128 stands for zero in the data rows.
Every row has a hidden score. How much higher is the second row's score than the first row's in each pair? 15 means about the same, 30 much higher and 0 much lower. The score is a weighted sum of the row's numbers plus the product of two more (or one squared), each taken from its middle value.
138,111,108,162,157,130,104,100,70,153,194,138,188,122,132,158,76,92,147,105,63,57
155,119,127,121,104,183,132,129,120,91,122,107,54,150,83,147,132,124,91,125,119,123 -> 16
134,112,125,95,146,130,162,96,157,112,124,111,171,147,158,95,196,104,129,69,195,151
152,191,74,123,137,93,92,74,84,152,164,100,173,119,134,204,92,111,76,121,74,84 -> 11
122,121,153,174,63,100,164,143,176,151,148,75,123,78,135,184,158,185,122,206,166,189
101,147,139,138,113,123,139,90,101,119,113,172,97,176,171,79,114,122,184,135,147,136 -> 20
113,94,173,104,105,135,66,192,83,178,165,129,136,131,126,101,70,167,129,172,93,80
142,174,82,137,165,132,70,133,84,136,174,96,157,90,132,182,90,97,93,133,85,76 -> 10
179,85,150,67,128,124,80,127,117,129,136,159,140,118,144,111,124,93,107,153,111,97
146,154,140,55,161,145,128,169,144,117,112,151,93,91,114,129,139,123,111,151,119,118 -> 16
65,121,143,142,157,86,127,156,119,83,101,128,141,97,173,131,130,134,128,140,116,141
135,115,176,182,127,154,174,129,162,131,144,80,90,111,159,100,177,133,165,113,127,163 -> 17
180,81,160,65,131,129,84,138,113,128,143,165,139,116,144,102,123,90,115,139,110,98
155,84,188,94,104,150,99,183,90,143,163,149,132,129,148,48,99,111,154,79,109,101 -> 19
109,143,125,132,88,118,116,154,88,177,158,107,150,163,132,116,74,148,140,99,91,101
161,123,127,109,102,176,133,122,123,92,117,108,47,136,105,132,132,115,100,127,122,113 -> 14
56,85,79,151,150,96,166,151,148,140,140,144,134,111,171,97,126,102,123,177,128,146
148,125,98,144,79,160,124,113,126,63,148,153,130,161,65,137,123,109,123,119,127,135 -> 15
99,139,120,171,80,116,139,77,104,106,101,177,115,180,153,118,111,156,203,135,140,136
153,157,131,135,96,104,125,170,160,89,97,136,118,93,57,186,138,175,150,127,116,121 -> 24
128,104,164,113,165,82,123,118,125,111,47,89,159,135,159,119,116,129,97,133,159,101
123,139,103,187,79,74,128,140,152,78,93,146,126,124,79,175,130,165,179,100,132,134 -> 27
79,164,55,122,138,189,63,188,87,173,174,109,146,87,142,143,72,128,103,123,88,83
142,145,132,180,77,149,158,171,164,140,147,51,147,73,111,175,165,166,146,155,181,190 -> 10
128,102,123,86,152,109,163,75,163,121,123,122,167,157,162,106,190,92,114,73,192,153
149,153,129,150,110,174,162,160,151,113,137,52,173,105,112,132,186,146,160,104,195,174 -> 10
131,97,89,155,128,143,148,75,116,99,99,177,120,140,156,105,130,119,160,111,149,149
106,126,130,134,134,138,61,193,87,155,170,108,141,109,133,130,78,144,121,169,95,81 -> 14
104,115,148,124,123,136,63,195,87,162,170,116,140,117,129,116,74,156,126,179,96,81
130,129,148,179,63,117,163,155,172,151,148,63,131,70,123,186,162,178,133,189,171,191 -> 9
159,133,133,125,121,115,131,127,138,104,81,125,65,81,167,97,122,99,129,107,136,101
137,87,164,148,86,140,150,132,139,132,139,124,119,73,151,164,182,172,146,73,139,157 -> 5
104,131,97,187,74,104,135,81,115,90,94,182,130,163,145,147,110,166,206,144,127,130
94,166,188,112,111,79,138,170,154,121,133,110,123,113,110,131,142,150,134,185,134,137 -> 13
106,149,143,114,136,129,138,99,102,126,116,172,88,167,173,67,116,103,167,140,147,136
160,81,185,87,109,149,94,176,94,139,162,152,132,126,147,54,105,105,151,83,111,99 -> 18
207,163,144,118,180,130,138,51,125,127,83,161,95,133,115,102,124,116,172,123,129,117
150,149,127,141,115,174,160,152,149,111,137,54,172,110,116,123,190,139,160,98,197,172 -> 10
156,189,149,168,92,138,117,117,147,103,137,84,130,126,85,138,147,198,144,104,153,158
151,177,167,107,156,116,124,105,134,158,58,170,100,115,128,108,139,138,204,112,109,121 -> 19
95,99,94,91,192,79,175,99,185,151,130,147,134,194,111,145,159,69,60,138,172,173
144,116,140,95,91,145,141,144,147,128,133,169,155,93,114,168,154,179,112,87,161,151 -> 5
122,98,113,81,162,92,166,78,171,132,124,136,160,166,150,118,182,82,96,87,190,157
140,91,160,129,82,147,146,138,139,130,137,139,129,64,145,172,176,187,135,70,146,157 -> 12
158,63,171,114,88,83,97,94,66,194,173,154,165,172,123,95,75,160,144,132,65,74
98,136,117,178,78,113,138,78,107,101,99,177,119,180,150,123,110,161,207,139,137,135 -> 8
172,127,131,102,107,165,132,112,128,95,105,112,47,119,121,119,132,107,114,123,129,106
107,104,158,158,72,74,169,127,180,152,146,95,114,97,146,179,158,190,104,223,156,184 -> 5
102,147,142,131,122,123,137,92,99,122,113,175,95,174,172,72,114,114,178,138,146,139
106,134,135,114,146,139,45,126,76,198,146,114,145,151,132,98,100,159,113,148,88,106 -> 25
61,96,119,125,191,59,115,136,130,110,70,91,145,169,138,155,120,142,109,125,136,129
192,166,156,111,183,124,134,58,125,134,74,162,95,125,124,103,129,128,180,117,123,116 -> 15
61,95,114,127,194,62,115,136,131,109,75,90,141,172,131,160,121,146,109,125,134,132
136,151,138,57,175,169,132,142,119,129,118,161,78,117,143,89,131,82,121,142,133,126 -> 13
97,116,145,67,160,161,159,105,129,134,106,169,113,131,175,85,139,85,121,174,138,130
138,136,130,150,145,85,131,139,135,100,70,133,89,54,201,91,120,96,129,120,134,109 -> 18
91,120,152,64,158,153,159,114,132,134,110,162,113,127,171,90,141,81,122,184,136,127
128,136,132,168,154,149,184,161,190,145,149,93,85,139,108,112,147,107,108,163,133,178 -> 16
122,111,86,197,104,111,138,99,129,82,97,166,123,137,130,131,126,135,182,98,145,147
147,60,179,103,67,103,90,127,70,201,166,150,152,171,120,72,68,178,142,142,74,80 -> 21
145,155,127,167,98,170,161,177,153,123,142,47,162,90,100,150,177,154,155,125,190,183
132,91,169,167,106,133,159,126,145,132,141,103,103,90,155,142,187,153,160,80,132,159 -> 20
98,141,122,113,139,151,48,133,78,197,149,114,140,147,134,105,102,159,107,141,88,103
130,119,95,166,167,140,104,112,72,150,197,131,187,113,135,161,74,88,141,105,66,56 -> 11
152,128,127,98,95,146,139,146,150,123,129,175,160,99,105,156,145,173,108,100,162,149
136,154,140,66,168,168,133,133,113,132,118,162,79,130,145,82,128,79,130,148,138,130 -> 17
81,164,63,117,135,185,63,184,86,177,172,111,146,95,139,138,76,131,101,126,87,86
142,152,135,49,178,157,130,159,134,125,114,156,84,97,128,112,137,103,110,144,124,120 -> 16
56,83,84,155,144,100,166,150,145,139,143,140,133,110,173,103,124,113,124,178,127,146
113,130,127,165,161,72,130,145,134,100,71,135,107,45,223,91,125,100,131,125,133,114 -> 15
162,67,162,123,107,90,102,76,64,186,178,153,176,170,124,113,81,138,147,120,60,65
149,147,129,136,119,171,163,148,148,105,131,61,176,117,123,114,193,134,160,92,197,166 -> 6
137,88,163,153,93,139,151,129,141,134,140,122,115,74,152,162,185,167,148,74,136,158
155,161,100,113,142,166,119,84,138,129,111,135,129,136,98,141,158,105,118,65,157,143 -> 14
129,175,93,127,101,108,109,104,89,178,154,95,168,157,132,151,77,135,103,129,80,97
113,121,111,122,177,126,182,132,193,157,144,127,101,167,90,153,143,82,64,170,151,183 -> 18
153,113,127,126,104,181,129,131,118,92,126,107,55,158,73,155,132,128,88,127,115,127
150,150,130,140,116,172,160,150,148,109,131,56,173,115,120,118,191,138,161,92,197,169 -> 11
163,129,95,146,87,164,128,99,126,67,145,156,126,163,65,134,119,106,124,122,132,132
58,94,108,129,195,63,116,136,129,109,79,92,142,179,128,163,121,150,107,124,131,134 -> 18
126,96,95,131,140,156,154,75,116,109,99,179,118,136,167,92,131,114,148,127,148,145
164,97,122,85,114,112,80,120,132,129,122,145,141,125,142,136,127,111,97,180,112,101 -> 11
173,78,177,71,124,138,92,160,102,132,154,163,136,116,147,77,113,94,136,105,112,99
62,125,142,162,164,67,128,164,122,88,89,134,134,82,197,114,129,129,129,141,122,132 -> 11
146,195,129,165,136,154,141,130,150,114,104,158,166,142,120,107,105,130,153,161,170,129
102,156,45,163,161,182,85,160,86,153,191,122,168,74,139,180,69,85,119,106,81,67 -> 21
118,181,147,131,131,115,116,135,139,161,54,180,105,101,131,113,143,133,215,117,106,124
93,149,102,111,131,158,46,148,81,194,155,113,139,134,136,112,93,155,101,133,87,100 -> 16
140,119,170,185,130,165,177,132,166,132,146,78,86,118,150,96,172,127,159,129,129,165
166,173,171,101,165,118,130,85,131,150,62,167,96,122,126,104,134,135,197,111,118,117 -> 17
159,139,115,107,100,156,141,144,151,122,127,178,162,109,102,145,136,166,107,119,163,145
136,90,186,106,92,141,105,187,90,152,165,140,134,141,146,53,94,118,159,73,107,102 -> 23
89,149,183,76,130,100,148,160,150,131,123,131,116,112,134,113,142,123,124,200,132,130
100,79,155,121,91,61,174,110,184,149,137,131,109,120,165,142,162,175,68,199,146,167 -> 16
137,138,141,180,68,138,162,163,169,144,147,56,140,68,118,183,162,171,139,172,176,190
155,89,134,149,135,112,107,81,65,168,189,142,185,143,126,141,81,109,151,109,61,58 -> 24
119,148,103,141,151,142,63,174,86,144,175,101,146,100,133,148,83,126,111,152,95,79
140,106,114,160,153,127,106,97,70,154,193,138,188,124,131,153,76,95,148,105,63,56 -> 18
72,118,143,126,142,110,124,147,120,78,116,129,148,112,151,141,133,135,125,125,112,147
135,131,143,182,145,159,185,150,179,135,148,84,83,130,126,104,152,115,134,152,130,175 -> 17
156,182,123,147,123,159,143,138,154,115,111,169,165,131,115,107,111,141,133,156,170,132
147,156,143,66,151,137,126,176,149,113,110,148,97,87,103,136,139,137,117,155,117,116 -> 19
102,74,156,114,97,60,175,108,182,150,136,135,110,123,170,134,161,173,63,192,144,165
151,157,133,145,89,99,125,165,158,87,96,139,121,98,56,189,136,178,157,120,120,123 -> 24
114,122,59,109,176,130,134,112,147,144,107,163,123,126,136,108,152,43,109,111,147,136
178,170,167,101,173,118,134,68,128,144,67,166,97,123,130,104,130,132,190,115,120,117 -> 14
104,110,109,109,184,103,181,120,191,156,141,137,112,181,91,158,146,75,59,166,159,182
106,114,110,113,178,110,182,122,190,156,144,133,111,174,90,159,144,77,58,169,155,184 -> 14
129,93,186,113,90,136,107,188,90,153,167,136,134,148,145,57,90,122,162,72,105,102
227,157,128,129,161,142,138,39,124,109,98,158,98,149,95,100,119,107,160,122,134,119 -> 8
208,145,100,133,127,163,135,51,124,87,123,157,107,169,68,120,115,102,138,123,138,123
143,103,153,101,83,149,142,137,141,128,135,157,147,77,131,175,165,188,120,74,152,151 -> 16
131,104,176,178,118,138,169,129,155,132,144,88,93,106,161,114,183,138,166,94,127,160
50,93,101,134,187,88,119,133,132,108,93,92,126,197,106,176,118,154,105,119,122,143 -> 17
143,107,151,99,85,149,140,139,144,128,134,162,150,82,126,172,163,186,118,77,154,151
119,102,161,114,166,81,121,119,124,112,47,88,161,139,157,123,119,130,97,129,158,102 -> 15
97,138,125,166,89,117,139,77,103,109,102,177,111,181,157,110,108,147,202,134,140,136
88,159,73,111,131,177,56,176,86,184,166,111,142,105,141,127,81,141,100,128,88,91 -> 12
142,198,130,168,134,150,145,129,148,113,106,156,165,141,123,108,105,127,156,160,170,127
103,133,105,185,73,108,138,78,111,95,96,179,126,174,146,135,110,168,210,142,132,132 -> 20
127,126,86,169,171,143,100,116,74,149,195,130,185,106,134,166,73,84,139,105,68,57
46,96,100,135,185,94,119,137,129,106,100,92,122,201,98,180,118,157,103,117,118,144 -> 17
92,133,173,61,144,128,152,138,140,137,115,148,114,116,155,101,141,97,122,199,134,128
116,159,107,135,86,112,115,130,88,181,154,99,158,163,130,130,73,151,126,113,84,100 -> 21
144,87,188,103,99,148,101,186,91,147,164,146,135,137,149,50,96,114,157,75,107,101
96,103,97,97,192,84,177,107,188,153,135,144,126,193,99,150,154,68,60,153,166,179 -> 20
141,106,122,138,111,174,131,142,119,93,130,106,66,173,50,168,128,135,85,125,112,137
130,71,182,95,85,126,76,166,78,194,162,140,141,150,121,82,67,172,136,156,87,82 -> 17
152,117,128,124,104,183,131,130,118,92,124,107,53,153,78,151,132,127,91,127,118,123
147,153,129,152,84,95,123,162,161,82,96,138,121,104,55,192,137,180,160,115,120,122 -> 26
137,130,151,187,139,163,181,141,176,135,148,81,86,125,135,99,158,120,145,144,129,172
147,192,128,161,132,153,145,130,151,115,106,159,166,138,119,106,105,134,148,161,171,129 -> 13
82,162,44,147,145,193,77,185,86,163,184,115,158,72,142,168,72,105,111,110,86,76
127,179,153,126,139,114,118,129,137,161,55,178,106,105,129,111,143,133,213,114,107,125 -> 13
155,157,137,126,105,107,125,170,161,90,99,135,117,91,63,179,139,171,147,134,116,119
141,64,183,101,73,115,86,143,71,198,164,149,149,163,121,75,67,174,140,146,80,81 -> 12
143,180,80,137,164,130,74,125,83,137,172,95,161,91,131,190,93,96,90,131,85,76
155,120,126,115,101,182,134,126,121,90,118,108,50,143,95,140,133,118,95,126,121,116 -> 23
149,190,77,131,148,101,82,89,83,142,167,101,170,107,132,207,95,104,78,119,78,80
132,106,177,180,121,144,169,127,157,132,143,84,91,107,162,107,182,136,166,100,129,157 -> 19
134,87,164,155,95,138,153,130,141,132,142,116,111,80,152,156,187,163,151,76,135,159
87,101,50,130,178,104,149,129,148,147,116,163,126,114,163,100,142,47,112,150,137,136 -> 16
171,92,134,78,118,117,82,120,127,127,127,153,140,123,143,128,125,102,100,169,111,96
87,116,141,116,128,133,121,141,122,70,133,133,151,132,120,140,134,138,123,113,111,148 -> 14
136,115,123,99,143,140,165,102,156,110,122,106,172,147,155,93,196,106,136,69,195,152
137,151,139,62,170,169,134,137,116,131,118,160,78,125,144,85,130,81,123,142,136,131 -> 15
134,134,144,179,64,127,162,157,172,146,149,58,136,68,122,183,161,173,137,181,174,188
164,124,128,108,103,175,132,119,125,94,113,111,46,132,111,129,132,113,104,126,124,111 -> 26
157,99,118,89,113,111,82,120,135,129,120,140,141,126,139,139,128,113,97,185,112,100
159,175,122,134,119,164,143,139,157,117,113,174,166,124,113,111,113,147,123,154,168,136 -> 14
114,183,176,147,95,82,127,159,154,108,141,92,128,116,92,138,141,174,142,169,139,149
119,115,88,202,97,98,135,109,133,78,97,161,125,134,118,144,126,141,184,102,143,146 -> 17
151,158,144,80,140,128,129,177,155,108,107,143,101,86,87,150,141,146,122,156,114,116
53,94,95,155,157,125,122,143,127,107,114,99,106,210,78,185,121,154,98,113,111,146 -> 16
104,131,101,188,74,106,138,78,114,90,95,179,129,168,147,141,111,168,207,140,129,133
60,87,69,146,155,94,159,148,148,144,130,151,130,114,175,92,131,83,121,173,130,143 -> 13
170,174,117,144,127,163,116,85,139,115,122,113,129,132,89,140,158,143,128,62,161,150
99,146,134,144,108,123,138,86,99,116,108,172,102,180,169,87,113,126,191,135,144,136 -> 18
103,117,133,116,109,144,120,139,126,67,144,141,145,148,96,139,132,134,122,109,112,144
106,106,130,78,158,171,159,97,123,129,104,173,113,136,179,79,136,93,127,157,141,133 -> 17
137,67,184,100,75,120,82,152,73,197,163,146,146,158,120,76,67,174,138,150,82,81
195,138,94,139,109,165,134,67,123,79,132,157,112,173,60,127,117,102,132,123,139,125 -> 10
74,118,145,123,142,115,124,147,119,76,119,130,151,115,146,138,133,134,126,125,112,146
156,179,125,140,121,160,143,137,155,116,114,170,166,129,113,109,112,145,128,153,169,133 -> 15
227,154,119,127,155,149,141,34,123,103,104,159,100,156,87,105,117,103,152,119,137,118
123,108,85,191,109,117,141,94,124,85,98,168,123,137,136,128,127,131,179,99,147,149 -> 15
143,154,137,51,170,152,132,162,136,121,115,156,87,95,124,117,137,109,112,146,122,119
123,178,149,128,134,113,119,132,138,160,54,180,107,105,129,113,144,133,214,115,105,126 -> 15
144,63,178,100,70,110,85,137,71,201,166,148,149,166,123,72,67,177,144,146,77,81
133,135,139,179,149,154,185,154,181,138,151,87,84,133,122,107,152,112,127,155,130,178 -> 8
116,120,119,127,89,152,119,138,130,64,150,147,139,157,75,139,128,126,120,110,117,142
100,106,105,105,186,98,178,116,190,157,140,138,115,186,93,157,149,72,58,163,161,180 -> 22
133,116,101,163,162,136,104,104,71,151,196,134,187,117,131,160,73,88,143,106,66,56
141,99,156,106,82,150,143,139,140,129,134,154,144,71,135,175,169,192,125,71,149,153 -> 13
140,152,136,51,180,164,131,153,127,129,116,156,80,105,135,102,135,88,115,142,130,123
125,79,183,97,94,132,71,178,80,188,164,138,142,142,122,87,66,170,136,160,90,82 -> 18
122,99,121,83,158,99,163,74,165,128,122,132,163,165,154,117,186,85,102,79,189,156
141,178,162,114,145,113,120,114,136,161,56,174,99,112,129,110,140,136,209,112,110,122 -> 12
138,182,86,120,110,102,105,96,87,173,156,98,171,148,133,159,79,129,92,136,78,93
139,121,120,100,140,145,162,105,153,108,123,100,174,142,154,93,197,106,142,70,197,153 -> 16
149,154,129,154,107,174,161,164,151,116,139,49,170,100,110,137,183,149,157,110,194,177
105,97,98,82,183,77,169,88,178,142,128,145,146,184,129,131,168,71,71,116,178,165 -> 26
97,96,94,86,192,76,172,94,182,147,129,148,136,191,115,140,160,68,63,133,174,171
146,139,126,122,127,164,161,131,148,106,128,74,177,127,134,106,195,124,158,80,198,160 -> 4
134,95,170,174,110,134,160,125,147,133,143,95,96,96,157,132,186,147,165,86,129,158
144,189,154,166,90,118,118,129,147,101,139,83,130,125,86,139,145,195,146,125,151,156 -> 12
148,63,177,106,70,96,90,121,67,200,165,151,155,175,122,74,70,177,144,141,72,78
166,94,130,80,117,117,79,119,129,128,124,148,142,124,142,131,128,109,99,175,111,99 -> 6
138,150,136,53,177,167,133,146,122,130,117,159,81,112,139,95,132,84,116,142,133,126
89,159,78,109,128,174,53,169,84,186,164,112,138,110,138,123,85,144,99,128,87,94 -> 12
179,80,163,61,134,131,85,144,110,127,145,164,139,114,145,94,121,87,120,130,111,96
106,178,181,134,100,76,132,165,157,113,137,98,123,114,100,138,140,164,139,177,138,145 -> 15
118,100,112,99,149,174,158,85,118,121,101,180,117,134,179,78,134,104,137,144,145,139
203,143,96,137,118,166,135,61,124,82,127,156,110,169,62,125,115,104,136,125,140,123 -> 13
162,71,161,128,113,93,103,74,64,183,179,151,177,165,124,120,81,130,149,117,61,66
149,157,142,72,146,132,128,174,153,107,109,146,100,86,94,143,140,141,118,154,113,117 -> 10
99,93,156,144,82,62,171,121,184,154,143,112,111,109,156,165,159,187,89,218,150,177
131,99,86,162,123,138,150,77,117,97,100,176,122,138,152,110,129,122,164,105,149,150 -> 17
124,136,128,160,158,146,185,158,189,148,149,101,88,145,102,120,143,101,96,166,136,181
56,85,73,151,151,93,163,151,148,142,132,148,130,111,174,95,127,94,123,174,128,145 -> 16
175,170,168,101,170,118,133,76,129,148,64,165,95,123,128,104,131,132,193,112,117,118
158,64,168,118,94,87,100,86,66,193,175,154,167,172,122,102,78,153,144,126,65,72 -> 21
120,131,96,196,85,81,130,127,146,77,95,151,126,130,95,163,128,155,185,100,138,139
118,119,90,203,94,93,133,115,138,78,97,158,126,134,114,146,127,145,188,100,143,145 -> 11
118,123,90,203,91,87,133,121,140,75,95,156,123,133,108,153,127,148,186,100,140,141
143,188,82,118,115,100,103,91,85,171,153,99,171,145,131,165,79,125,89,138,76,91 -> 8
63,96,126,124,188,62,112,135,129,112,66,89,147,166,144,152,120,140,110,125,139,125
96,115,138,115,116,139,120,139,126,69,140,136,150,141,105,141,132,135,121,111,111,146 -> 12
153,112,125,133,108,180,132,138,118,92,127,107,59,165,56,160,130,130,87,129,112,133
149,134,131,143,132,96,132,134,137,103,73,133,81,61,187,92,118,96,130,117,135,105 -> 19
105,67,160,101,102,62,178,102,181,146,133,145,110,131,171,125,165,169,53,181,140,158
96,147,110,110,133,155,46,144,82,197,151,110,139,139,135,109,96,158,102,135,87,102 -> 15
162,158,115,118,111,166,144,142,154,117,120,178,166,118,106,124,121,156,114,144,167,141
139,128,158,187,137,167,180,142,173,134,146,80,86,124,140,98,164,121,150,139,127,169 -> 17
170,183,130,157,114,156,116,97,141,110,130,96,131,130,84,137,154,172,137,71,158,153
137,168,84,140,166,137,68,142,84,139,176,97,155,92,133,176,90,101,96,138,88,77 -> 15
158,129,94,147,82,162,126,105,128,64,146,154,128,162,66,135,122,108,124,121,130,133
150,91,132,152,140,114,106,83,68,162,191,144,189,139,128,144,79,103,152,107,60,58 -> 17
117,88,176,100,102,133,68,188,84,179,164,133,138,134,125,96,69,167,132,167,93,82
112,109,158,164,67,84,166,132,181,152,148,90,116,91,144,182,156,191,110,220,159,187 -> 8
133,67,186,99,83,124,81,161,75,197,163,146,143,154,120,78,66,173,137,152,85,84
57,95,107,127,193,69,116,138,130,109,82,92,135,186,118,169,120,153,107,121,127,137 -> 14
139,150,120,167,76,86,125,154,156,79,93,139,125,116,64,188,136,177,170,107,125,126
166,124,128,106,105,171,133,118,125,91,111,110,48,128,115,127,135,111,108,125,125,108 -> 8
154,159,142,100,125,120,126,175,159,100,104,139,109,88,79,162,141,158,133,149,116,117
145,135,125,118,127,160,162,129,150,107,128,78,177,130,135,104,198,123,155,78,199,158 -> 9
81,166,51,132,140,192,67,189,89,171,179,111,149,80,139,151,72,121,106,118,85,79
132,136,138,178,150,151,184,158,184,140,149,90,87,135,115,108,149,110,121,158,131,179 -> 13
118,127,94,199,88,85,130,126,144,74,96,154,124,130,102,158,128,151,185,98,140,142
106,136,116,137,139,139,64,187,87,152,173,107,141,106,131,134,82,140,117,165,96,82 -> 9
223,150,114,126,147,155,137,38,123,98,113,157,103,160,81,113,116,101,146,122,139,122
122,98,106,107,147,170,158,80,118,119,100,179,116,138,175,81,133,108,138,140,146,141 -> 17
104,121,140,130,128,139,62,194,86,160,168,114,141,115,130,123,75,152,125,174,96,81
156,190,77,118,129,92,98,76,82,159,161,101,176,128,131,187,87,113,80,131,76,89 -> 12
119,142,62,170,173,162,92,136,78,150,193,123,179,89,137,171,68,76,128,111,76,61
100,133,126,171,165,69,131,146,131,97,73,134,111,46,228,92,120,107,133,129,128,119 -> 14
93,101,95,92,193,82,175,104,185,153,132,143,129,193,105,148,157,69,60,146,169,176
59,81,95,159,137,114,171,146,143,137,152,132,136,107,169,113,122,132,128,175,124,150 -> 4
147,141,128,125,124,163,162,134,151,104,129,71,176,124,130,109,196,125,160,82,199,161
72,99,139,121,185,65,113,134,129,111,59,88,153,155,153,144,122,138,105,124,144,119 -> 17
95,105,101,102,191,92,177,112,188,154,137,141,118,190,96,154,151,70,58,158,162,178
129,95,90,144,133,146,153,74,116,102,97,180,117,139,161,102,131,116,157,115,149,149 -> 8
154,173,167,104,157,115,126,97,132,156,57,169,98,117,127,106,137,136,203,111,112,118
171,181,125,154,119,159,115,91,137,111,125,103,128,130,86,138,154,164,135,68,158,152 -> 11
120,120,115,131,87,155,120,137,128,65,150,150,139,159,69,138,128,124,122,112,121,142
121,133,120,144,163,140,184,150,192,153,149,109,92,151,99,131,141,94,81,171,140,182 -> 14
110,148,118,136,87,118,116,147,86,180,155,101,152,164,130,124,74,148,136,104,86,102
114,124,111,125,171,129,182,134,193,158,145,123,101,166,91,148,141,85,65,170,150,183 -> 13
153,135,132,138,130,99,132,132,137,102,75,131,75,69,181,93,120,97,130,113,137,101
114,100,117,91,154,174,160,87,118,124,100,178,114,136,179,76,135,103,131,147,143,136 -> 9
145,180,78,136,160,125,76,118,85,135,174,96,163,91,134,196,94,95,88,125,83,74
200,165,151,115,183,126,136,56,125,130,81,162,96,128,119,103,123,121,177,118,126,115 -> 20
85,97,151,118,176,70,115,131,128,110,54,87,155,152,154,136,120,134,107,124,149,114
219,158,134,127,170,137,138,45,123,114,94,159,97,145,100,99,120,107,162,125,132,116 -> 16
109,100,166,111,111,136,66,194,87,172,166,125,137,123,125,106,71,163,130,175,96,82
81,163,48,139,144,195,71,188,87,167,183,113,155,77,139,158,70,113,108,114,85,76 -> 15
158,134,131,129,122,110,132,130,137,103,77,127,69,78,171,95,122,98,131,106,135,101
116,151,145,98,143,139,135,108,102,129,117,170,85,159,164,72,120,92,156,142,145,137 -> 7
127,100,86,171,122,133,146,78,118,91,97,175,119,137,149,112,127,122,168,103,150,150
123,154,100,143,160,141,65,165,85,144,176,102,148,98,134,156,84,116,108,151,92,79 -> 13
155,62,175,111,81,86,94,105,66,199,171,154,161,173,123,88,74,167,145,135,67,76
136,179,157,117,143,113,121,121,136,162,53,173,101,110,127,110,141,134,212,115,111,123 -> 7
135,87,163,142,86,143,150,132,140,131,140,128,120,69,149,167,183,178,141,72,140,156
92,124,160,61,154,145,157,123,134,135,110,160,113,123,165,92,142,85,120,192,136,127 -> 13
118,95,111,81,168,89,165,82,172,134,124,139,157,172,145,120,180,78,89,93,188,159
110,123,150,125,90,125,114,170,88,173,164,114,144,158,132,96,77,137,154,86,95,104 -> 16
99,175,184,127,104,75,132,168,157,115,137,102,124,112,104,135,141,160,137,179,138,142
154,190,79,115,125,96,98,79,85,162,158,101,174,135,133,182,86,115,78,134,73,90 -> 11
144,154,126,174,93,165,163,181,156,126,143,43,160,87,101,156,174,156,153,131,190,185
146,186,81,118,119,97,103,86,85,169,155,101,172,141,132,169,82,121,85,140,77,91 -> 17
151,187,126,151,124,156,143,137,154,115,109,164,167,132,116,107,109,139,137,158,170,130
123,167,99,134,93,109,113,115,87,180,154,98,164,162,132,140,75,145,112,125,81,99 -> 19
129,106,126,88,149,115,164,80,161,118,121,122,169,153,162,103,193,96,121,72,195,152
164,185,138,165,101,146,116,107,144,106,134,91,132,127,85,139,147,190,138,83,158,155 -> 11
148,110,125,134,109,178,132,141,119,93,130,107,63,168,53,166,130,134,85,124,114,136
159,123,127,113,103,179,131,124,121,91,115,109,50,140,98,137,134,114,99,125,123,115 -> 17
